Each path below is one point turned by a fixed rotation once a step. After each direction that follows a path, write how fast that rotation turns it, in degrees each step (0 if it stays still).
Each turn is a multiple of 5 degrees from 10 to 175, or 0.
Each row of a path follows its step; steps can be skipped.
Path 1:
step 0: [ 0.64 -3.58  0.44 -3.51 -0.27 -0.34 -1.31  0.17  0.70 -1.42 -0.31 -0.36
 -1.13  0.88  4.29 -0.35  2.23 -1.06  2.75  0.12  3.66 -0.14  0.53 -3.62
 -0.87 -0.22  1.64 -3.26  0.00  4.58 -1.57  2.14  1.62 -1.87  0.10  1.61
  3.99]
step 1: [-1.95  1.50 -2.31  1.70 -0.41 -2.31  3.11 -0.84 -0.33 -0.33 -1.37  1.25
  0.65 -4.22  3.22  0.21  1.29 -4.18 -0.20 -1.59  2.58  2.04 -4.07 -2.74
 -2.39 -1.91  3.32  1.83 -0.27  2.37  0.51 -1.15 -1.87 -0.14  0.62  2.50
  0.53]
step 2: [ 3.09  3.04 -2.18 -1.41 -1.25 -2.22  2.07 -1.43 -3.37 -0.26  0.96  2.00
  0.83 -3.44  1.27  0.04 -0.69  2.01 -1.38  3.41  4.23 -0.42  1.60  0.69
 -2.16  2.39  3.74  1.09  1.79 -1.43  1.88  1.99  1.69 -2.88 -1.02 -0.24
 -2.14]
step 3: [-0.73  1.84 -4.74 -5.28  2.35 -0.89 -1.50 -0.89 -0.52 -1.27 -0.93 -0.87
 -1.35 -1.42  0.66 -0.96 -1.27  0.55  0.76  1.13 -0.87  0.95  0.22 -2.88
 -3.47  4.08 -2.02 -0.91  1.97  0.53 -0.89  2.14  1.53  0.46  4.16 -2.77
  1.57]
step 4: [-2.52 -3.94 -1.85  0.09 -2.61 -1.99 -2.44 -1.09 -3.53  0.10  0.07 -3.47
  2.36 -1.67  0.22  1.66 -0.08 -3.11 -3.01 -2.59  0.31 -1.18 -1.77 -1.56
 -2.78  1.17  0.12 -2.32  2.10  0.50 -2.49 -0.73  0.53 -3.76  0.33 -0.19
  3.37]
step 5: [-2.70 -0.31  2.85  2.25 -1.77 -3.81  3.35  5.97 -2.08 -3.10 -1.54  0.65
 -0.18 -1.97  2.82 -0.93  0.01 -0.17 -2.36  0.43  1.73  0.70  0.12 -1.87
 -3.13  1.52 -0.85 -2.01 -0.58 -0.06  0.82 -0.92  1.53 -2.21  0.15 -0.15
 -2.62]
step 6: [ 0.64  2.43 -1.41 -2.97 -1.77 -0.60  2.18  0.29  0.61 -3.16  3.72 -1.30
  1.88 -2.48 -3.43  0.34  1.05  1.15 -0.77 -2.14  1.79 -0.24 -2.06  0.35
 -4.14  3.80 -0.45 -2.34 -0.17  0.48  2.49  0.77  0.64  3.34 -0.18  0.82
 -4.08]
step 7: [ 3.70 -4.17 -1.70 -4.97  0.88  1.71 -0.35  1.13 -1.74 -3.80  0.04  1.44
  1.05 -0.01  0.04  0.79  2.16 -0.11 -0.71 -3.99 -3.29  0.43  0.80 -2.33
 -0.95  1.46  0.19 -0.76  1.85 -1.67 -0.01  3.58  2.35 -2.07  0.05  2.23
  0.44]
step 8: [-0.50 -4.33 -2.18 -0.11 -1.56 -1.44 -1.53  1.94 -0.41 -2.93  0.71 -2.17
 -0.25  2.42  2.68 -0.96 -2.07 -1.94  2.37 -0.87  0.07  2.54  0.08 -4.24
 -2.55 -0.09  1.86  0.10 -2.39  3.87  3.71 -1.39 -1.33 -1.92  0.45  2.38
  1.09]
step 9: [-1.06 -1.09  0.83  1.68  0.01 -3.81  1.63  1.02 -2.12  0.00  2.46  2.59
  2.59 -4.41 -1.77  1.51  1.82  0.03  1.25  3.68  1.48  1.63 -2.91 -4.08
 -1.11  1.36  2.35  1.00 -0.24 -0.87  1.76  0.12 -2.07  0.41 -1.54  4.52
  0.05]
Directions:
[ 0.08  0.06 -0.45 -0.17 -1.11  0.12  1.74 -0.13 -0.44 -0.32 -0.96  0.32
  0.62  0.35 -0.56  1.24 -1.63 -0.34 -0.92 -1.06 -0.75  0.20  1.65 -0.87
  0.15 -1.62  0.77  0.99 -0.11  0.34 -0.46 -0.52  0.30 -0.83 -0.62 -0.88
 -0.27] -> 120
[-0.16 -0.43  0.69 -0.45 -0.67  0.58 -0.69  1.12  0.07 -1.58  0.52  1.30
 -1.24  0.24 -0.46  0.24 -1.13 -0.64 -0.01  1.27  1.54 -0.44  0.93  0.67
 -0.81 -0.02  0.20  0.45 -0.76 -0.35  1.22 -0.33 -0.30  0.46  0.56 -1.32
  1.17] -> 125
[-0.93 -0.27  0.86  0.84 -1.27  0.81 -0.48  0.50  0.43 -0.64  0.71 -0.49
  0.91 -0.47  0.31  0.97  0.46  0.45 -0.31 -1.43 -1.28 -0.17  0.69  0.65
 -0.80  0.46 -1.70 -0.85 -0.48 -0.79  0.77 -0.23  1.40 -0.10  1.06 -0.41
 -0.97] -> 40
[ 0.95 -0.58 -0.16  0.41 -0.12 -1.16  0.85 -0.10  0.84 -0.24  1.54  0.40
 -1.10 -0.26  0.87 -0.17 -1.14  0.44 -0.16 -1.26 -0.60 -0.28  1.16 -0.01
 -0.25 -0.03 -0.46 -0.81 -0.92 -0.67 -0.52  0.45 -0.98  1.22 -0.86  1.75
  1.05] -> 40
[-0.20  1.48 -0.98 -0.75  0.11 -1.04  0.05  0.42 -0.38 -0.89  0.79 -0.04
  0.84 -0.32 -1.03 -1.14  0.84 -0.68  1.10  0.53 -1.31  0.36  1.33  1.41
  0.39 -0.86  0.62 -0.87  0.40 -0.32  0.07  0.58  1.20  0.81 -0.66 -0.59
  0.56] -> 95
[ 1.21 -0.56 -0.01  0.46  0.15  0.90 -0.17  1.23 -0.12  0.32  0.31  1.08
  0.22 -0.18 -1.41  0.08  0.17  0.42 -0.61  0.36 -0.85  1.08 -0.38  0.96
 -0.81 -0.71 -0.37 -0.46 -0.77  2.90  0.03  0.82 -0.13 -0.51  0.09  0.95
  0.00] -> 40
[ 0.60  2.25  0.57  0.10 -0.55 -0.46 -0.16  0.97  1.23  0.28  0.31 -0.46
 -1.12 -1.76 -1.05  0.45 -0.55  0.54 -0.40  0.59 -0.06 -0.86 -0.39 -0.63
  0.07  0.17  0.08  1.19  0.22 -0.31  0.92  0.80  0.42 -0.33 -1.05  0.53
 -1.39] -> 95
Path 2:
step 0: [-3.23 -3.46  0.99 -2.76 -3.17  4.19  0.24  4.54 -0.83 -0.92 -4.21  2.01
  0.97 -1.13 -0.37  0.45  0.53  1.78  4.12 -0.24  3.55  0.55 -1.01 -1.39
 -5.69 -0.03  1.83  2.28  1.97  1.01 -3.13  0.60 -2.49  1.98 -3.68  1.21
  3.03]
step 1: [-4.60 -2.70 -3.11 -5.81 -2.96 -5.18  1.36  0.02  0.67  3.80  0.43 -0.66
  0.07 -2.56 -2.23 -0.72 -2.69 -0.38  3.06  1.09 -1.27 -2.87  1.90 -3.41
  1.59 -0.82 -0.49  1.42 -2.69  2.78  3.49 -1.55 -1.03  3.23  0.87  0.44
  2.48]
step 2: [ 0.61  0.31 -2.85  2.92 -0.80  1.04  3.26 -2.93 -2.08  3.52 -1.80  1.34
  3.82  0.59 -0.61  3.38 -0.82 -0.98  2.19  0.16  1.38  0.75 -2.25 -2.37
  4.56 -0.99  3.01  2.10  2.47 -0.21 -0.19  2.36  4.47  4.32 -4.81 -1.50
  4.23]
step 3: [-5.79 -2.62  1.06 -1.93 -4.73 -1.77 -1.31  2.26  1.36  3.57 -1.73 -1.57
  2.81  3.94  0.01 -4.02  2.26 -0.66  0.70 -1.46  4.47  5.47  1.01 -0.14
 -0.56 -0.30  0.26 -1.14  3.72  1.93 -0.19  1.44  1.59 -1.66 -1.91 -1.71
  1.32]
step 4: [-4.64 -0.07 -4.33 -1.83  2.09 -4.06 -1.93 -1.00 -0.70  5.01  1.05  0.59
  3.51 -3.24 -2.77  1.76  0.84 -0.43  0.45  0.28  3.09 -3.46 -2.51  0.45
 -3.17  0.08 -1.04 -4.11 -0.95  0.38 -3.73 -4.02  0.45  3.00 -1.46 -1.27
  1.02]
step 5: [-1.14 -1.18 -2.89 -1.46 -0.91  4.51  0.26 -0.13  0.42  1.05 -4.08  4.55
  3.26 -3.49 -0.94 -2.60 -2.87  5.61 -0.01 -4.35 -0.17  2.77 -1.01  0.57
  4.75 -3.11  0.53 -0.58 -0.34  1.48 -0.67 -1.12  2.56  3.40 -1.89 -0.38
  0.94]
step 6: [-6.11  2.49 -2.82  1.23 -3.05 -1.09 -3.61  1.46  5.30  2.14 -0.12  3.19
  0.80 -0.53  0.80  0.75 -0.93 -2.28 -3.94 -0.10 -0.03  2.05  2.49 -3.50
 -0.15  1.86  1.42  0.18 -0.35  0.67  4.51  0.08 -0.02 -1.00 -4.19 -3.15
  2.88]
step 7: [-2.42 -0.26 -1.88 -0.28  3.54 -2.86  2.02 -5.39 -1.12  1.52  1.62 -1.12
  3.82 -1.64  0.82 -3.91 -3.13 -1.02 -1.77  0.84  1.42  0.91 -2.92  3.00
  0.60  4.18  4.20 -3.73 -0.18  2.03 -0.56  1.78  1.32  1.76 -3.37 -4.12
 -1.25]
step 8: [-0.46  5.10  1.95 -3.09  1.30  1.57 -1.93  3.21  1.02  1.38 -4.82  1.68
  2.98  0.99 -1.34 -0.90 -2.40  1.07 -3.45 -1.35  0.36  4.68 -4.56  0.43
 -1.49 -1.32  4.06 -1.41  1.24  1.33 -3.15 -3.04  3.32 -0.39  2.35 -0.86
  1.93]
step 9: [-4.48  1.64 -2.22 -0.13 -1.85  0.95 -5.79 -0.24  0.38  1.08  0.69  1.72
  1.24 -0.63 -1.51 -2.04 -4.13  0.57  0.21 -1.83 -0.56  0.86 -2.33 -3.96
 -2.15  4.31  0.46  1.54 -4.27  0.90 -1.11 -3.06 -4.26 -0.92 -3.20  1.38
 -4.34]
Directions:
[ 0.12  1.37  0.37  0.11 -0.74  1.72  0.56 -1.32  0.39  0.10 -0.79 -0.24
 -0.59  0.12  0.59  0.87 -0.34 -0.62 -0.56 -0.56  0.84  1.63 -0.04 -0.11
  1.25 -1.09 -0.62  1.43 -0.50 -0.27 -1.36 -1.02  0.77  0.12  0.06  0.59
  0.20] -> 120
[ 0.16 -0.38  0.24  0.84 -0.14  0.97 -1.53  0.50  1.47 -0.56 -1.01 -0.15
  0.01  1.34 -0.14  0.93  0.12  0.57  0.72 -0.12 -0.71 -0.45 -2.03  0.80
  0.49 -1.14  0.63 -0.11  0.23  1.42  0.64  1.02  0.96  0.14 -0.31  0.53
 -0.19] -> 125
[ 0.76 -0.05 -1.36  0.44  0.35  0.09  0.23 -1.18  1.18 -0.23  0.47  1.06
 -0.08  1.16 -0.72 -0.07  0.06 -0.66  0.38 -0.20 -0.20  0.31  1.09 -1.30
  1.95  0.23  0.95 -0.42  1.50 -0.22  1.00 -0.16 -1.23 -0.59 -0.64  0.88
  0.14] -> 90
[ 0.96 -0.01 -0.18  0.63  0.43 -0.09 -0.12 -0.59 -0.84 -0.45 -0.74  1.29
  0.63  0.26  1.23 -0.14 -0.65  1.38  1.22  1.55  0.84  0.31 -0.89 -0.12
  1.09 -0.09  0.01 -0.91 -0.29 -1.33 -0.19  0.19  0.00  0.35  1.56 -1.12
  1.12] -> 130
